One vector is turned by the same rotation once a tick. Each row is the vector after some number of ticks, and that number follows the row.
The counts run from 0 to 404.
[111 124 147 112  93 130 105 127 132 128  98  99 157 114  86 109 109 142
 131 136 165  99 163 158 104 148  88 141 116 152 137  67 113 147  99 167
 160  83 125 142  59 172 157 132 123 159 114 139  98 128 107 134 154 124
 113 124  93 180] => 336
[152 128  50 133 164  99 116 160 144 162 153 139 132 115 117 103  84 157
 119 145  62 130 120 125 117 132 140 131 118 129  95 155 138 135 132 169
 124 126 119 116 179 130  95 123  85 112 101 148 182 145 111 150  69 140
 123 145 141  67] => 280
[178 131 140 114 126 108  76 126 148 153 112 154  68 117 101 104 150 134
 120 152  86 145 105 119  96 115 120 124 105 171 165 137 127 145 157 150
 172 105 121 134 106 166 150 174 105 131 123 142  93  78 133 134 126 111
 143 116 148  51] => 147
[153 116 138 129 128  82 102 118  97  90 174 160 165 113 146 118  83 121
  74 125  50 135  93 118 160 154 112 134 118 114 148 122  96 141 163 124
 143  91  90 110 109 138 105 141 113 132 119 139  96 146 101 112 112 115
 144 164 174 147] => 342
[146 121 111 135 169 135 145 133 103 153 133 158 102 156 157 155 105 110
 143 114 151 147 171  76 131 123 143  95 157 115 103 179 171 123 113 136
  93 133 133 127 135  87  88 145 178  62 162 109 170 154 127 123 150 150
 124 104 115 168] => 228
[136 108 119 107 105  91 108 127 171 138  90 148 115 151 139 102 203 147
 114 152  77 157  93  75 100 117 149  96 131 138 137 109 135 138  84 122
 128 133 141 117  84 172 149 158 116 134  97 123 152  72 134 143 153 136
 159 140 107  96] => 364
[133  96 149 135 155 114 150 169 107 154 173 143 125 108 157 129 130 102
 123 149  82 157 155 105 177 138 129 117 108  91 129 137 140 154 157 131
  56 151 116 125 144 120 115 103 156 137 129 113 158 132 121  99 146 172
 107 156 186 183] => 160
[165 172  63 186 132 121  99 124 140 122 131 142 166  89 121 120  82 114
 126 175 126 110  54 131 107 119 148 174 131 125 106 102 114 107 128 136
 150 123 143 167 166 119 147  88 116 116 125 130 137 143 103 149 110 124
 140 165 131 128] => 284
[179 139 154 161 125 109 101 117 107 158 195 160 130 149 125 119  96 112
 106 105  53 160  69 139 184 169 145 118 107 135  99  93 100 121 133 159
 109 149 133 107 159 128 150 140 166 180 132 131 121 120 128 119 114 114
 127 158 160  88] => 345
[129  95 120 125  96 120 125 131 146 144 122 153 143 139 105  91 147 108
 122  89 155 156  89 123 138 135 128 135 128 161 127 108  78  85  55 159
 152 154 191 117 141 135  83 108 165 178 112 141 141  99 103 130 179 157
 123 142  88 116] => 217
[150 141 151 120 170 165 108 112 100 170  96 154 105 128 105  78 105 146
 174 122 148 125 174 149  88 144 170 111 121 142 119 174 162 126  83 145
 110 111 144 157 118 106 108 176 165 117 164 107 130 114 178 153 126 144
 164 117 116 128] => 80
[132 161 172 145 143 161 121 113 109 166 147 155  95 131 118  85 120 133
 193 121 114 120 122 161 104 123 158  92 107 106 119 153 128 139 160 123
 105 160 110 122 159  99 155 180 184 147 170 136 129  91 190 150 110 126
 130 118 172  94] => 294
[194 134 151 135 116 113 116 136 127 119 112 110 104 140 180 149 140 142
 129 164 119 157  41  62 159 124 141 138 174 154 122 120 119  96 119 114
 134 172 146 163 128 165 144 154 168 127 147 122  85  92 156 152 104 120
 175 160  93 121] => 198
[ 89 102 179 125 155 105 135 146 123 143  78 165  86 111 103  97 121 172
 130  89 165 133 179 137  81 143 109 128 141 122 172 137 113 159 121 159
 155 122 130 138 111 140  95 160 108 122 136 109 105 131 124 122 121 147
 168  87 123 125] => 242
[175 123 143 126 143 104 147 151  86 124 201 130 132  89 125  92  76 139
 133 122  81 124 115 138 177 133 112 106 112 125 110 133  81 137 180 118
 128 150 100 131 183 131 138 133 150 149 147 167 119 116 127 124  76 134
 100 152 185  98] => 128
[112  91 148 105 126 107 138 129  87 127 135 138 184 113 138 111  93 117
 118 119  82 124 189 157 162 139 107 107  94 106 136 113  88 145 116 149
 107  82 115 121  84 134  93 107 121 142 116 139 122 158 100  95 155 150
 103 124 125 190] => 340
[133 103 126  81 109  99 123 128 139 111  91  79 175  90 116 104 117 152
 114 178 125  97 141 136  86 112 115 152 110 137 152 121 129 125  93 133
 164  71 139 160  93 155 124  83 106 146  92 127 113 152 106 137 121 119
 152 184  78 157] => 119
[112 128 153 117 152 115 178 126 106 119  96 137 103 101 143 109  94 143
 189 143 167 121 164 117 119  92 146 106 167 104 148 167 133 128 162 108
 146 138 108 168 109 135 100 140 151  56 169 160 115 128 164 119 107 153
 123 108 152 166] => 76
[132 119 120  95 117 111  91 118 156 166  84 113 121 141 115  99 119 166
 110 168 117 120 139 103  76 144 130  89 124 176 111 132 152 156 105 163
 155 103 122 134  95 132 151 163 117 113  94 112 135 120 161 166  92  98
 178 105  73 102] => 115
[110 157 165 171 125 182 114 123  79  80 104 151 131 129  89 117 149 161
 165 102 150  99 173 161 111 135 112 135 146  97 158 129 114 152 117 137
 111  97 141 126 114 185 121 176 105 162 159 130  99 127 128 137 124 146
 108  73 126 139] => 207
[ 53 141  88 117 107  98 146 101 145 110 102 143 141 119 108 129 145 148
 118 114 103 132 153 151 128 124 117  99 139 106 125  91  93 138 144 130
 200 129 106  84  92 155  91 146  59  89  98 148 132 133 108  91 105 101
 127  93 114 104] => 57
[ 98 122 173 100 150 128 164 143 109 140 117  94  98 105 170 117 144 132
 182 147 133 121 209 159 142 105 121  98 113 114 134 164 136 135 156  94
 108 162  79 136 102 113 146 136 144 115 142 112 131 140 151  87 109 112
 105  98 108 141] => 109
[119  92 121 146 140 111 149 143 107 112 151 167 138 116 148 130  95 142
  74 121  96 152 123  56 138 133 117 122 156  96 162 130 128 161 139 120
 128  99 127 140 102 128  92 134  96  79 118 122 133 138 100 134 129 170
 136 160 187 198] => 375
[ 90 126 131 160 105  88 141 107 121 121 169 157 190 106 137 102  97 145
 112 132  45 151 123 154 154 124 128 120 111  72 122  93  84 163 152 131
 126 148  83  89 126 126 120 111 111 143  94 146 138 133 117  99  93 113
 146 154 172 131] => 125
[185 105 187  72 151  96 118 138  87 125  99 137  69 112 134  82 159 108
 142 140  91 134 182 136 147 108 137 125 107 153 144 165 138 139 143 112
 124 114 113 137 116 163 105 166 126 136 125 150  97  96 128  86 149 155
 103 118 126  94] => 145
[192 130 202 122 145 114  79 120  89 116  69 172  95 144 166 131 157 111
 120 145  96 152 122  84 115 130 160 126 135 153 156 132 155 127 106 123
 136 108 124 156  73 165 123 185 141 133 138 120  90 106 133 115 168 149
 139 131 114 113] => 361
[130  93 123  45 115 115 121 117 157 117  84 125 116 114 120 107 144 140
 152 147 142 120 152 115  63 109 155 131 127 125 111 174 173 113  59  92
 145  95 143 132  94 117  87 127 140 102 117 130 165 140 142 155 137 147
 164 170  91 126] => 83
[124 137 125 180 128 151 140 137 133 155 115 125 161 117 129 115  82  85
 172 157 150 122 125 159 114 111 148 149 111 108  86 104 108 103 101 160
 102 158 156 176 113 100 116  84 180 135 140 118 152 140 103 123 161 144
 104 157 109 170] => 286
[101 119  63 161  88 131 126 121 160 144 134 148 152 136  95 113 121 120
  87 119 160 152  64  91 108 131  91 113 146 150 110  66  81 120 100 166
 163 130 161 141 135 131 136 124 127 126 107 171 133  89 104 159 153 134
 118 122 139 165] => 3
[152 169 151 144 117 182 119 106 104 115 122 116 141 136 139 149 121  89
 180 165 177  84 161 165 133 124 143 157 101 108 114 112 143 107 141 115
 111  92 137 173 102 131 158 125 174 127 166 147  87 120 126 102 174 125
  63 140 107 163] => 138
[ 98 133 147 163 115  85  87 106 146 119  97 146 172 108 107 117  99 146
 117 156  96 110  85 152 110 157 129 156 108 120 146  47  76 143 127 144
 157 129 127 118  79 151 131 102 101 144  94 131  89 152 101 102 141 102
 162 154 126 157] => 122
[122 133  62 170  95 149 104 146 142 135 171 149 148 129  85 122 140 142
 100 100 134 128  51 110 121 143  85 138 124 148 125  82  96 109 123 150
 150 136 173 106 163 168 153 143 117 161 115 161 129  84 120 164 145 154
  98 143 164 120] => 2
[162 122 174 104 151 156  79 127  97 110 135 145  95 137 121 169 166 153
 106  87 120 121 147 118 129 173 111 152 112 143 150 176 162 142  97 149
  92  92 156 102 152 162 126 159 114 168 141  87 107 145 116 147 123 123
 144 103  97  76] => 395
[154 117 140  64 118 155  92 132 129 120 106  95  98  98 105 108 128 124
 147 144 181  88 148 142  75 102 121 152 108 151 145 166 164 119  89 121
 166  56 152 147  94 127 118 124 134 120 126 154 114 119 118 153 157 126
 113 149  99 143] => 300
[116  83 107 103 100 119 137 152 159 100  94 110 114 104 106 108 174 142
 110 133 132 136 105  99 111  97  99 139 143 154 155 101  90 125 127 124
 176 129 157 143  95 201 127 110  98 149  87 162 100  83  88 139 157 158
 111 134 129 127] => 368
[127 138 154 179 156 126 146 154  75 145 143 153 162 148 157 170  82 115
 101 111 115 148 187 107 162 157 108 114 150 113 122 101 124 153 125 185
  86 157 132 136 114 125 118 133 161 122 143 104 136 149 108  92 136 143
 111 105 101 183] => 192
[169 124 108 133 127 118  76 130 128  94 159 172 123 132 113 130 140 151
 101  92 102 140  62 124 136 139 135 162 111 118 140 120 103 106  94 133
 121 116 157  94 182 157 108 126 108 175 113 135 124 109 109 163 130 155
 138 166 139  57] => 215
